Each row is where one point has got to under a steady rotation. How many steps took it there?
The counts run from 0 to 279.
[160 161  97  93  94 115 130 158 132 154 134]
140
[137 167  99 113 168 138 124 125 147  72 115]
274
[ 78 132 109 131 112  89  94 122  99 116 105]
152
[145 157 116  94  91 111 129 152 147 181 149]
156
[114 142 150 151 117 154 142 181 118 126 172]
80
[130 162 109 113 169 143 131 120 162  80 107]
51
[ 90 142  97 135 118 101  84 133  94  98 123]
127
[ 98 146 125 110 162 119 125 105 162  91  90]
225
[ 88 128 182 153 134 149 150 156 129 123 158]
253
[151 165 137 111 138 161 157 161 157 131 160]
57
[ 93 135 183 135 130 145 161 157 143 140 159]
237
[145 164 111 103 169 148 137 123 161  88 113]
257
[ 60 116 149 126 112  96 118 120 123 146 123]
186
[121 152  93  91 133  93 102 100 146 127  90]
175
[154 160 135 119 128 161 153 178 133 136 170]
73
[ 85 134 166 121  96 100 132 145 130 175 144]
179
[ 84 137 110 109 131  88  97 101 137 110  92]
176
[140 160  76 114 135 123 101 131 116  83 116]
109
[126 159 102 121 176 136 128 123 152  73 108]
266
[ 75 131 157 155 148 140 133 131 118  90 129]
260
[ 89 127 179 123 112 123 151 143 145 166 150]
204
[103 150 105 138 161 133 115 123 123  68 114]
275
[117 146 177 132 135 150 160 167 153 142 164]
254
[122 146 156 141 124 158 152 174 131 132 175]
64
[116 154 118 103 171 130 127  99 164  89  96]
233
[116 158  94 137 153 135 103 128 121  67 115]
85
[145 156 122  76 111 111 126 137 161 167 131]
173
[137 157 165 115 138 159 170 164 164 141 153]
40
[140 162 118  81 140 120 143 110 182 132 101]
207
[100 151 118 123 168 136 129 112 151  74 105]
250
[164 167  76  96 115 103 103 138 138 133 116]
141
[142 159 152 102 139 153 165 141 178 149 142]
24
[117 139 150 100 104 114 144 155 147 189 145]
180
[ 68 132 128 117 143  94 110 100 144 110  87]
201
[128 161 113  92 173 129 142 111 176  93 105]
26
[144 152 122 109  92 117 123 169 122 171 155]
139
[160 165 125 104 147 156 155 153 161 120 144]
264
[118 149 120 100 164 121 131 102 174 103  99]
18
[132 142 142 102  95 108 139 149 146 182 152]
172
[ 99 142 122 101 150 109 117  95 167 102  89]
2
[148 166  72 106 129 119  95 134 120 100 117]
117
[153 161 133 100 154 155 161 144 176 125 141]
41
[150 168 127  89 154 139 146 128 182 126 119]
25
[107 143  88 104 118  87  90 109 130 107  93]
159
[103 151  84 137 134 113  97 136  93  75 119]
110
[109 135 165 106  99 110 142 147 147 179 149]
188
[147 166 141 119 136 164 164 170 149 135 158]
65
[ 83 125 134 140  95  99 104 153  97 146 140]
145
[126 155  95 125 163 140 116 131 139  67 112]
68
[ 92 136 171 150 139 151 150 167 124 123 165]
55
[ 75 134 126 113 151  98 115  91 154 102  87]
209
[126 159 118  86 147 114 135 105 175 123 100]
1
[154 155 119 125 106 145 135 177 121 145 168]
106
[ 87 139 134 157 139 140 115 138  95  77 136]
78
[110 144  88 114 119  90  86 116 123 107  94]
151
[ 73 124 138 147  96  98 100 140  99 139 135]
153
[ 75 134 135 129 161 125 124 101 147  87 102]
234
[ 88 140 109 104 132  94 103 100 143 114  88]
184
[ 92 135 139 157 107 132 111 169  89 121 165]
104
[101 136 176 141 140 162 165 155 144 140 165]
39
[135 156 152 134 135 164 159 175 141 132 161]
271
[ 75 128 180 130 114 122 149 137 146 160 149]
212
[130 153 165 136 140 160 163 173 142 132 167]
56
[129 155 160  95 127 137 162 145 183 155 138]
222
[ 66 134 150 155 160 134 126 126 129  83 129]
45
[135 162 115  97 164 134 143 116 174  98 108]
34
[ 78 132 138 165 152 141 123 144 100  81 135]
70
[153 159 108  85 110 113 127 141 155 164 125]
165
[147 165 119 102 171 150 146 127 166  95 122]
42
[ 68 128 134 132 103  90  97 133 104 135 129]
161
[143 153 132  84 106 111 138 138 167 172 132]
181
[127 156  78 124 142 131  97 132 117  81 121]
101
[149 159  78 112 160 140 117 138 125  75 115]
84
[142 165 101 109 169 153 135 130 152  82 120]
59
[122 141 170 108 127 143 162 147 164 160 153]
15
[ 95 147 119 134 166 139 121 124 130  60 116]
267
[168 173  92 105 134 145 132 155 141 112 139]
91
[126 155 100  85 131 100 108 102 159 126  95]
183
[128 159 118  94 162 123 140 106 180 112 105]
224
[133 149 129 113  82 109 129 170 125 173 152]
147
[137 162 133  86 129 122 151 126 175 164 125]
206
[110 147 117  88 150 107 122  90 170 109  96]
208
[111 138 134 129  85 109 116 170 105 168 159]
138
[123 147 165 113 140 151 170 150 161 150 148]
238
[ 83 129 135 143  92 105 107 158  97 140 149]
137
[104 146 114 133 177 141 121 118 144  62 110]
52
[109 155 119 104 161 113 129  94 171 101  89]
10
[ 75 131 111 136 105  99  84 131  92 116 123]
144
[106 138 148 118  83 104 124 156 132 182 156]
163
[ 84 135 152 162 128 142 126 164  99  98 162]
79
[164 168  87  95 109 117 118 158 134 143 137]
132
[171 167  97 105 116 140 126 173 132 132 152]
107
[ 58 126 175 144 142 127 138 132 133 124 134]
21
[ 69 129 182 147 137 137 140 143 136 125 139]
236
[141 158 149  90 131 131 154 136 176 161 134]
214
[ 77 124 181 148 139 137 159 148 138 131 145]
30
[ 49 118 171 138 133 115 130 121 134 122 124]
219
[ 72 129 167 156 141 149 146 147 126 108 148]
46
[148 169 122  93 160 153 161 128 174 113 124]
248
[147 155 132  75 124 115 146 132 177 166 118]
198
[143 160 130  85 134 124 148 118 187 147 113]
0
[ 78 125 173 123 106 105 127 145 134 164 144]
187
[130 146 136 143 109 148 136 187 108 141 175]
97
[142 156 158 109 143 152 168 151 165 140 154]
32
[ 77 125 158 130  95  95 121 145 113 158 132]
170
[124 155  82 130 149 130 100 136 116  73 114]
93
[129 150 161 104 131 143 168 146 172 155 147]
230
[ 54 124 156 130 130  96 116 112 129 120 110]
202
[ 80 127 107 116 123  82  87 108 117 114  97]
168
[ 99 135 170 117 108 115 147 149 148 175 146]
196
[121 156 166 101 126 133 159 140 177 165 143]
7
[159 164  85  92 113 103 111 140 145 147 109]
149
[145 154 124  96 158 144 151 123 180 108 108]
240
[106 148 106 140 156 136 108 132 114  63 118]
77
[112 145 111 127 170 135 126 122 132  63 109]
60
[112 142 171 137 131 159 159 167 136 127 165]
262
[157 159  95  77 111 106 123 139 149 157 119]
157
[ 64 125 161 147 154 127 136 122 137  92 119]
235
[ 77 131 153 155 136 145 133 157 106  95 154]
277
[ 92 146 117 103 142  95 116  95 155 110  84]
192
[ 98 141 106 149 139 122  90 141  96  74 133]
94
[144 166 152 112 141 154 162 160 164 136 153]
255
[ 99 138 186 122 125 142 163 147 145 153 147]
229
[127 147 158  92 113 118 153 140 167 182 136]
197
[155 156 140 108 149 159 163 155 166 130 151]
49
[100 144  98 138 140 121  96 134 100  76 120]
102
[163 167  93 112 160 147 137 143 147  97 124]
75
[173 168  99 109 128 144 125 166 135 123 140]
99
[106 141 175 123 133 150 165 160 152 154 161]
31
[ 57 126 182 141 133 122 141 128 143 121 142]
13
[167 169  76 104 133 130 109 146 131 112 132]
108
[154 166 116 101 157 153 144 129 166 100 129]
50
[ 72 132 168 156 145 139 139 135 125  97 138]
252
[ 64 129 135 128 119  91 103 107 120 124 114]
177
[ 82 136 175 162 140 146 150 158 120 110 155]
261
[140 160 120  90 153 120 148 110 183 119 109]
9
[ 87 136 114 157 120 123  94 150  80  91 151]
103
[140 156 143 132 126 163 147 182 133 139 176]
81
[151 163 110 108  99 129 132 175 124 171 161]
131
[151 152 122 127 100 139 129 180 113 154 166]
114
[ 59 120 148 125 140 102 117 100 138 114 110]
210
[ 65 127 176 128 109 113 135 131 127 159 137]
195
[ 81 138 136 153 147 137 122 138 110  77 129]
276
[122 151  72 110 123 104  87 128 115 104 111]
134
[153 171  82 107 138 136 114 141 125  98 128]
100
[ 88 134 115 152  97 117 100 157  86 113 143]
120
[ 96 144 119 147 157 141 114 130 107  68 122]
69
[ 71 132 153 163 147 148 133 145 111  89 145]
62
[ 62 128 158 144 155 132 136 127 125  91 128]
37
